[140 153 144 139 127 141] = vutip
[190 131 153 136 114 127] = sib
[131 123 143 118 134 154] = bavas
[170 177 158 104 140  83] = gepo
[ 77 101 135 193  43  97] = Duvep
[ 99  81  88 152 112 113] = runi
[134 147 163 136 144 138] = sol
[190 131 153 141 114 127] = ripop
len: [190 131 153 136 114 127] | 6
len: [ 99  81  88 152 112] | 5
len: [99 81] | 2

[ 73 112 164 171 157] = roka
[158 158 158 158 159] = gupo
[ 68 136 179 153 165] = Kifu
[150 131 131 108 150] = dizav
[132 163 164  73 157] = futer
[122 117 134 157  73] = veguz
[132 127 131  69  59] = pofi
places futer: [132] | 1
len: [132 163 164  73] | 4
next: [127 131] | [69 59]
places gupo: [158] | 1 2 3 4
places dizav: [131] | 2 3
next: [ 73 112] | [164 171]

[158 157 145 131 143 121 163  97  99 133 138 179 184 135 120]  taza
[ 83 114 135 135 125 136 128 105 136 169 189 105 207 133 142]  Dis
[136 117 113 122 138 128 102 117 135  97  85  96  41 114 125]  Gonut
[124 113 110 118 140 130 102 172 155 101  62 101  56 121 125]  Moko
[ 98 113 115 113 142 141 113 163 187 113  65  89 173 131 126]  gemap
[156 126 126 115 135 126 150 135 140  95  45 135 171 133 108]  kude
places kude: [126] | 2 3 6
places Gonut: [97] | 10

[123 105 184  63] : rez
[152 129 187  64] : Bab
[172 135 182  74] : Ronu
[145 127 186  64] : lufos
[159 131 185  66] : bisaf
[139 123 139 139] : todag
[178 134 182  75] : rav
[165 131 185  70] : Nom
[132 116 189  63] : Sidav
[131 108 183  64] : disu
which: [145 127 186  64] | lufos
which: [172 135 182  74] | Ronu
places todag: [139] | 1 3 4
which: [165 131 185  70] | Nom
len: [159 131 185] | 3
len: [172 135] | 2

[132 101 101  89 128 124 108  68 170 177  67 164 101 115 115 183 114 101
 115] = biko
[ 95 113 110 173 126 126 171  92 148 166 116 113 153 112 146 114 124 139
 139] = Fep
[ 64 123 102  91 103 150 189 106 136 135 128 109  86  92 126  76 140 151
 128] = bagad
[179  67 164 115 115 116 113 153 110 146 126  72  93 115 107  87 129 154
 107] = Biso
[128 124 108  68 170 179  67 164 115 115 116 113 153 112 146 114 124 139
 139] = kobiz
places biko: [101] | 2 3 13 18
next: [128 124 108  68 170 177  67 164 101 115] | [115 183]
next: [179  67 164 115 115 116 113 153 112 146] | [114 124]

[112 128 157 127 137 129 103 101 128  95  80 101 165 152 113 121 142  84
 152 126 105 145 149 109] -> senak
[139 141 123 134 128 124 137 139 140 147 145 168  82 125 109 123  89 150
 103 110 163  85 123 116] -> pido
[121 141 142 121 145 123 149 158 154 167 164 213  49 127 118 122  69 188
  84 118 193  51 126 105] -> Dusup
[112 128 157 127 104 129 103 101 128  95  80 101 165 152 113 121 142  84
 152 126 105 145 149 109] -> gid
[111 131 161 130 146 128  99  98 136  91  68 116 155 164 101 117 128  82
 148 121 117 127 160  91] -> kubun
[130 167 168 139 122 120 114 115 145 124 106 160  78 118 127 136 180  65
 168 123  66 204 116 160] -> Gude
[143 149 123 141 142 121 135 142 158 152 138 208  49 140  89 113  55 160
  88  99 194  42 134  87] -> tep
[112 128 157 127 137 129 103 101 128  95  80 101 137 152 113 121 142  84
 152  90 105 132 149 109] -> saku
[130 167 168 139 122 120 114 115 145 124 106 160  78 144  60 109  64 106
 109  77 167  69 132  89] -> fino
next: [123 141 142 121] | [135 142]
next: [147 145] | [168  82]

[132 131 143 107 135  87 144 123 111 117 102 173 167 116  68 111  68 155
 122 136  93 189 131 128 111  92 160 170 132 134 143 107  68  68 105 159
  67  70 139 127 112  94] : tezim
[134  65 137 101 135  87 144 123 137 117 102 173 167 116 120 111  68 155
 122 115  93 189 142 128 111  92 160 180 132 134 143 107 153 160 105 159
 132  70 139 127 112  94] : Lagu
[134  65 137 101 135  87 144 123 137 117 102 173 167 116 120 111  68 155
 122 115  93 189 142 128 111  92 124 159 115 137 100  84 176 183 116 178
 167  76 215 156 126  81] : Safo
[145 144 142 127 137  97 145 132 145 144 130 111 119 142 133 111 136 118
 106 146 130 102 122 123 118 148 117 119 127 144  85 136 132 129 142 124
 141 132 144 139 150 118] : Dekof
[119 127 144  88 136 132 129 142 166 117 133 170 187 130 123 102  59 164
  70 136  87 191 131 101  93 118 143 170 117 118 156  79 166 177 100 179
 147  72 182 139  98  96] : beban
which: [134  65 137 101 135  87 144 123 137 117 102 173 167 116 120 111  68 155
 122 115  93 189 142 128 111  92 160 180 132 134 143 107 153 160 105 159
 132  70 139 127 112  94] | Lagu
places tezim: [68] | 15 17 33 34
places Lagu: [134] | 1 30
len: [134  65 137 101 135  87 144 123 137 117 102 173 167 116 120 111  68 155
 122 115  93 189 142 128 111  92 124 159 115 137 100  84 176 183 116 178
 167  76 215 156 126  81] | 42
next: [119 127 144  85 136 132 129 142] | [124 141]

[126 111 123 126 125  46 125 129 119 119 121 124 112 133 112 125 120 133
 124 133] : mifi
[133 125 126 113 124  95 128 128 117 124 125 121 118 131 119 119 126 140
 134 130] : redu
[130  99 124 147 125  83 130 129 113 120 127 121 131 133 137 117 128 138
 133 128] : Sek
next: [ 99 124 147 125  83 130 129 113 120 127] | [121 131]
places mifi: [119] | 9 10

[127 107 122 142 153 143 141 146] : riso
[144 113 127 107 118 142 120 136] : zuge
[108 127 134 111  80 150 121 121] : lufo
[139 150 131 113 133 126 114 122] : Sok
[165 122 119  86 125 128 101 122] : Neteg
[148 163 116 101 139 162  88 124] : fam
[133 117 136 122 118 127 133 134] : nabep
[120 108 113 134 135 144 131 128] : salap
[126 143 106 160 194 147 128 140] : Veze
[121 131 132 130 115 140 127 126] : mezug
len: [120 108 113 134 135] | 5
next: [120 108 113 134] | [135 144]

[ 91 131 200 109 152  93 146 140 196 184 189 111 137  57 116 132 152  73
 202 120  88  81  72 104 116 110  96 110  77] -> nume
[119 119 184 108 166 138 145 125 184 129 165 109 148 117 115 119 124 116
 157 132 126 145 126 135 139 133 102 126  99] -> gesiv
[115 145 149 109 146 118 126 141 128 159 151  96 134 110 129 122  81 115
 148 163 149 149 107 117 134 132 147 127 126] -> ziton
[122 134 147 127 143 137 116 122 133 119 160 114 127  92 125 125 134 136
 152 116 138 142 119 136 116 153 100 139 108] -> Fusu
[ 97  77 187  83 154  81 156 188 184 197 203 101 115 150 101 119 170  85
 204 171 115 101  90 101 102 133 122 175  97] -> Saten
[ 96 110 203 106 148 128 114 185 193 152 183 104 140 134 115 128 141  94
 175 125 113 110 109 124 115 119 112 146 109] -> Zekul
[116 121 152 127 148 149 135 127 131 145 154 117 122 125 128 124 126 126
 161 123 119 139 118 127 138 141  98 118 108] -> setig
[140 134 139 113 144 130 128 126 116 133 135 120 137 135 117 135 134 113
 147 134 123 125 131 123 137 143 139 130 107] -> riz
[114 129 151 136 162 143 130 136 124  97 145 125 117  73 121 118 144 122
 147 112 137 127 129 134 161 160 125 131 167] -> Sim
[107  82 195  83 154 104 156 185 189 178 206  99 122 133 131 118 167  90
 203 148  68  93  91  94 110 142 116 151  98] -> bogi
[115 116 185  94 151 119 134 161 189 156 185 111 142 111 112 119 135  99
 204 129  90 116  92 118 120 136 104 130  82] -> lega
[121 120 138 150 147 146 128 127 120 109 145 110 119  80 114 128 131 144
 161 115 151 118 137 143 153 149 104 132 104] -> sutip
places Saten: [115] | 13 21
len: [115 145 149 109 146] | 5
len: [ 97  77 187  83 154  81 156 188 184 197 203 101 115] | 13
next: [149 109 146 118 126 141 128 159] | [151  96]
places ziton: [115] | 1 18
places gesiv: [166] | 5

[139  72 126 106 121 127 137  92 102 119  93 118 132  87 148 158 139  88
  75 153 100 129 161 124 101 139 160 147 172 115 132 108 174  68 127 172
 107 151 120  87  86 100 117 111 157  95]  Zapat
[118 129  87 152 167  68  45 122 145 172 178 129  82 167  99 104  98 155
 156 153 176  93  84 111 179 153 105  93 120  83 142 107  86 160 166  90
 140 135  83 167 151 125 139 124 129 162]  guf
[125 147 204 103 177 155 133  67 140 172 160 153 162 117 140 137 171 123
 151 177 140 145  99 177 173 181 171  98 172 115 132 140  91  92 171 102
  80 158 117 140 101  54 127  66 145 171]  Tidi
which: [125 147 204 103 177 155 133  67 140 172 160 153 162 117 140 137 171 123
 151 177 140 145  99 177 173 181 171  98 172 115 132 140  91  92 171 102
  80 158 117 140 101  54 127  66 145 171] | Tidi
places Tidi: [171] | 17 27 35 46
next: [118 132  87] | [148 158]
len: [125 147 204 103 177 155 133  67 140 172 160 153 162 117 140 137 171 123
 151 177 140 145  99 177 173 181 171  98 172 115 132 140  91  92 171 102
  80 158 117 140 101  54 127  66 145 171] | 46
len: [118 129  87 152 167  68  45 122 145 172 178 129  82 167  99 104  98 155
 156 153 176  93  84 111 179 153 105] | 27
len: [118 129  87 152] | 4
next: [ 92 171 102  80 158 117] | [140 101]

[125 125 125 112] -> gimog
[111 111  61 126] -> nipop
[109 177 116 137] -> lubu
places nipop: [111] | 1 2
places gimog: [125] | 1 2 3
len: [109] | 1
which: [109 177 116 137] | lubu
places lubu: [109] | 1

[183  90  68 109] = Niku
[133 137 104 155] = ralit
[ 91 105 121 123] = vusov
[171 142  82 171] = rase
[127 154 127 127] = ruvo
[107  98  47  49] = tilam
[107  83 144 129] = gimo
places rase: [82] | 3
places ruvo: [127] | 1 3 4

[ 95 138 119  90 131 120 138  84 132 100 114 148 117 115 191  88 117  97
 103 148 160 111 109 144 127  62 103  66 159 142 148 149 140 155 142  99
 114 181 157  88 104 160 124 130 103 180 142 118 171 116 156 156 167 107
  78 108 151  90 145  93 105 171 174 156]  Zez
[169 114 122 154 149 116 109 178 168 141 131 155 145 148  98 187 122 144
 129 174  91 132  94 164 126 126 131  86  94  95 114 139 148 101 156 148
 136 107 102 153 139 107 141 118 133  87 156 136  89 122  88  93  95 158
 145 108  90  78 151 150 156  88 103  92]  vip
[151 119  88 145 159  68  55 127 159  89 164  92 150 147  68 152 156 100
  81 127 134  95 109 159 149 148 144 127  62 103  66 140 142  64 159 109
  77 104  58 117 128 130 126 160 156 111 159 101 128  74 142 123 112 153
 152 149  67 150  68 137 146 105  62 142]  sebon
len: [169 114 122 154 149 116 109 178 168 141 131 155 145 148  98 187 122 144
 129 174  91 132  94 164 126 126 131  86  94  95 114 139 148 101 156 148
 136 107 102 153 139 107 141 118 133  87 156 136  89 122  88  93  95 158
 145 108  90  78 151 150 156  88 103  92] | 64
next: [145 108  90  78 151] | [150 156]
places Zez: [148] | 12 20 31
next: [102 153 139 107 141 118 133  87 156 136] | [ 89 122]
next: [160 124] | [130 103]
next: [109 159 149 148 144 127  62 103  66 140 142] | [ 64 159]
next: [151  90 145] | [ 93 105]

[213 127 108 115 148] -> gabut
[101 127 137 125 124] -> daku
[150 120 126 128 128] -> lopa
[136 136 136 136 133] -> muger
[125 121 133 119 139] -> dila
[118 120 125 135 124] -> sinin
[108 112 130 137 132] -> bedaf
[105 119 126 127 121] -> Vadi
[101 101 129 143 118] -> Debo
[ 95 117 128 145 129] -> ref
[101 121 135 125 124] -> Gime
[ 93  98 120 139 139] -> niral
len: [105 119 126] | 3
places sinin: [120] | 2
len: [101 101] | 2
places muger: [136] | 1 2 3 4
places Debo: [129] | 3
places niral: [120] | 3

[ 80 116 169 115  94 105 140 166 110 135]  kibis
[152 126  95 143 137 135  99  98 138 115]  Vepid
[119 109 110 110 112 110 116 110 146 107]  Luzi
[155 108  86 147 139 148  94  88 153 107]  kapoz
[131 124 109 151 144 118 102  99 142 105]  fuvel
[106 130 157 102 103 124 143 155 125 139]  Dunu
[180 145  83 148 165 133 102 101 130 132]  zazip
[193 146  59 160 166 143  88  76 137 121]  mapu
[110 145 168 109 138 106 156 159 118 141]  Kote
len: [152 126  95 143 137 135] | 6
next: [109 138 106] | [156 159]
places Luzi: [110] | 3 4 6 8
next: [106 130 157 102 103 124] | [143 155]
next: [169 115  94 105] | [140 166]

[121 112 104 213] = biv
[118 118 118 118] = lasuv
[106 117  81  37] = bega
[106  81 107 129] = kudaz
places kudaz: [106] | 1
places lasuv: [118] | 1 2 3 4
places bega: [81] | 3
len: [106 117  81] | 3
places bega: [37] | 4
places bega: [106] | 1
places biv: [104] | 3

[125 126 121 156 178 194 184 191 134 173 162 169 112 173 115 178 198 179
 190 118 160 118 130 136 189 152 134 137 142 141 175 124 128 140 131 158
 126 195 170 151 149 145 115 109 118 108  78 138 153 100 174 145 116 171
 154 166 135]  Nog
[134 157 120 142 151  95  87 111 113 108 125 112 123  81 209  63 188 109
 129 152 180  78 118  88  93 152 185 127  78 128 106 115 117  88 137 118
 168 102 107 215 174 112 156 150 116 208 153 194 166 185 153 133 106 124
 163 145 154]  sirid
[167 128 148 120 119 126  72  99 129 140  38 118 121 166  68 159 123 133
 117 135  96 168 108 115  96 110 107 158 140 121 177 168 121 130 167 161
 106 102 133  99 124 164  89  87 114 109 123 132 130 123  96  82 144  77
  95 166  55]  Razam
[143 148 148 136 129 119 137 123 149 123 149 134 158 121 153 124 109 122
 119 148 132 150 152 137 129 136 137 139 129 145 117 141 147 145 129 137
 150 122 124 129 129 129 156 104 122 114 128 124 125 121 106 103 138  96
 105 141  89]  Fano
[143 148 148 136 120 119 137 123 149 123 149 134 158 121 153 124 109 123
 119 148 132 150 152 133 129 136 139 139 148 145 117 141 147 145 136 128
 150 122 124 129 129 134 157 165 155 152 171 133 127 157 126 147 157 137
 137 122 155]  tapu
[143 148 148 136 120 119 137 123 149 123 149 134 158 121 153 124 128 123
 119 148 132 150 152 133 129 136 139 139 148 145 117 141 147 145 136 128
 150 122 124 129 129 112 156 165 155 152 171 133 127 157 126 147 157 137
 137 122 155]  sepu
len: [143 148 148 136 120 119 137 123 149 123 149 134 158 121 153 124 109 123
 119 148 132 150 152 133 129 136 139 139] | 28
places Fano: [137] | 7 24 27 36
len: [167 128 148 120 119 126  72  99 129 140  38 118 121 166  68 159 123 133
 117 135  96 168 108 115  96 110 107 158 140 121 177 168 121 130 167 161
 106 102 133  99 124 164  89  87 114] | 45
places Fano: [129] | 5 25 29 35 40 41 42
next: [167 128 148 120 119 126  72  99] | [129 140]

[162 132 124 127 163 146] = vuse
[138 127 125 158 150 141] = nida
[162 132 127 127 127 127] = Vule
[148 124 124 195 124 194] = tafam
[185 138 135 132 130 124] = pefu
[173 130 124 127 124 126] = sut
[125 132 124 127 126 125] = lenil
[127 125 138 125 133 126] = rali
[132 141 145 154 138 168] = tafep
places Vule: [127] | 3 4 5 6
next: [138 127 125] | [158 150]
places lenil: [126] | 5

[ 76 140 108 134 135 155 110 149 124 128 123 118 145 122 173 148 209 135
 130 179 142 122 137 146 166 114 107 122 114 122 143 130 118 128 127 168
 135 130 120  98 117 121 183 106 108 131 119 145 130 152 113 106 105 120
 122 124 159 133 120 140] = Mone
[110 155 126 105 129 144 126 147 135 177 135 151 137 104  75 145 139 156
 141 150 124 133 135  84 150 106 125 129 126 136 132 142 120 160 163 203
 156 125 115 157 124 171 153 209 104 131 138 121 105 120 152 105 113 106
 122 111 161 108 149 112] = lunu
[115 117 130 150 113 109 121 147 145 130 131 159 130 128 106 167  44 115
 125 105 137 120 130 173 111 124 112 109 143 141  88 149 125 136 129 130
 112 155 134 106 123 123 188  99 134 134 118 124 161 137 125 156 136 120
 125 136 132 136 129 115] = rolo
next: [112 155] | [134 106]
next: [152 113 106 105 120 122] | [124 159]
len: [110 155 126 105 129 144 126 147 135 177 135 151 137 104  75 145 139 156
 141] | 19

[142 159 130 159 159 117 193 110 138 108 164 165] -> Sovog
[111  85 155 160  90  90 122 172 152 147 117  91] -> varo
[ 93  81 164 160  86 126 113 142 148 133 132  55] -> tuz
[ 75  71 135 108 118 147  76 100 135 119 100  75] -> kinar
[ 67  86 113 106 134 148  69 115 141 105  80  91] -> siv
[ 98  92 124  84 149 120 123  69 152 142 137  93] -> dom
places Sovog: [159] | 2 4 5
len: [111  85 155 160  90  90 122 172 152] | 9
next: [142 159 130] | [159 159]

[ 73 177  73 131  80 156  80 153] = Latav
[ 74  99 163 152 157 149 157 147] = gef
[ 95 120  95  96  92 120  95 120] = Foni
[151 208 152 127 163  96 157 110] = tus
places Foni: [95] | 1 3 7
len: [151 208 152 127 163  96 157 110] | 8
places Latav: [73] | 1 3
next: [131  80] | [156  80]
places gef: [152] | 4

[125  91  69 207 158 115 152  92  99 176 123 152 115 209 156 150  48 176
 145 163 102] -> nim
[156 147 131 128 128 127 129 128 126 123 128 130 128 124 130 128 129 126
 129 129 129] -> Muk
[125 100  84 178 155 124 146 102 113 168 123 141 121 181 143 135  73 167
 138 100 109] -> nupe
[130 128 131 128 125 127 123 128 133 123 128 130 128 124 130 130 129 126
 129 129 129] -> vopor
[125 128 125 135 134 130 135 125 126 138 126 124 128 125 125 124 123 135
 127 129 125] -> dev
[125 112 105 156 146 130 146 117 119 153 124 130 126 159 130 124  98 153
 133 138 117] -> Puvu
[125 112 100 156 146 130 146 117 119 153 124 130 126 159 130 124  98 153
 133 138 117] -> mune
[135 128 131 123 125 127 123 122 133 116 129 132 128 124 134 135 129 126
 129 129 133] -> det
[196  75 120  99 149 163  71  56 208  63 138 162 152 117 188 146 104 126
 141 116 161] -> lev
[150 116 131 120 128 133 106 107 153 101 133 143 132 143 143 144 123 122
 133 129 141] -> Fakop
places dev: [125] | 1 3 8 14 15 21
next: [156 150] | [ 48 176]
places Fakop: [143] | 12 14 15
len: [125 100  84 178 155 124 146 102 113 168 123 141 121 181 143 135  73] | 17
places nupe: [124] | 6

[173 136 139  68  93 142 117]  Ribos
[196 119 134  71 102 139 126]  rasap
[161 113 108 130 103 122 149]  mameb
[181 104 117  95 108 132 150]  kivi
[175 122 127  76  88 129 108]  vulaf
[192 130 144  84  90 143  86]  Nupet
[162 113 126 121  96 143 136]  nopo
len: [173 136 139] | 3
len: [162 113 126] | 3

[105 145 155 109 125 123 105 176 137 143 105 109 121  75 171 142 153 117
 117 107 141 129  87 140 128 124] : Vun
[131 105 143 155 109 125 123 105 176 137 132 142 163 137 111 123 100 145
  87 105 109  85 203 135 125 164] : Sot
[118 103 132 131 115 120 125 117 142 144 136 176 124  87 109 112 122 143
 117 125 111 107 113 124 134 154] : legas
[139  98 129 163 134 132 123  81 107 145 141 162  90  95 117 136 187 154
 131 162 129 198 155 127 136 126] : bivi
[128  82 107 117 122 125 128 119  98 129 145 118  96 119 149 134 119 139
 112 106 145 107 129 116 126 136] : Seb
[118  78 109 131 115 137 120 113  91 171 141 125 136 119  89 142  73 139
 120 108 140 183 184 117 126 138] : zuva
[115 132 121 131  92 164 133 105 109 143 105 109 121  75 171 142 153 117
 117 107 141  84 156 114 115 119] : sudar
[125 107 126 155 116 136 134 100 124 138  88 128 108 114  61 120 117 130
 130 124 125 152  92 126 119  93] : vafat
len: [131 105 143] | 3
next: [105 143 155 109 125 123 105 176 137] | [132 142]

[166 122 145 148 194]  goba
[128 132 124 139 138]  zuz
[143 134 143 127 133]  gab
[133 105 112 139 126]  pire
[118 115 120 126 111]  Sabun
[138 127 138 128 138]  posuv
[128 132 124 128 131]  vuv
[133 168  79 134 130]  Tak
len: [143 134] | 2
next: [105 112] | [139 126]
places posuv: [138] | 1 3 5
places pire: [105] | 2

[150 141 211 165 215  73 160  62 106 140 115  85 137 116 130 135 189  84
 148 136 112  71 115 112  95 104  86  90 189 124 104  89]  zuvob
[166 141 134 159 155  75 142 172 140 135 148 128 184 167 167 112 153 175
 114  81 107 116 161 169 185 151 171  83 161 114 127  80]  fira
[175  92  68  98  37 132  78 165 159 147 102 166  76 105 122  78 106  93
 138 147 142 174 131 122 142 167 168 120 118 151  63  64]  nosak
[101  72 109  72 143  98  42 149 164  87 131 151 100 135 104 168 151 185
 107 161 116 171  81 153 114 169 175 169  79 192  65 150]  vobor
places fira: [80] | 32
places nosak: [142] | 21 25
next: [153 175 114  81 107 116 161 169 185 151 171] | [ 83 161]

[111 182 100 181 113 128 115] : zegi
[135  89 118  86 204  90 194] : Bovo
[ 99 182 100 178 138 178 178] : vanan
[114  85 185 114  81 117  87] : zega
[114  85 185  81 129  85 130] : piba
places vanan: [178] | 4 6 7
len: [114  85 185] | 3
places vanan: [100] | 3
next: [100 181] | [113 128]

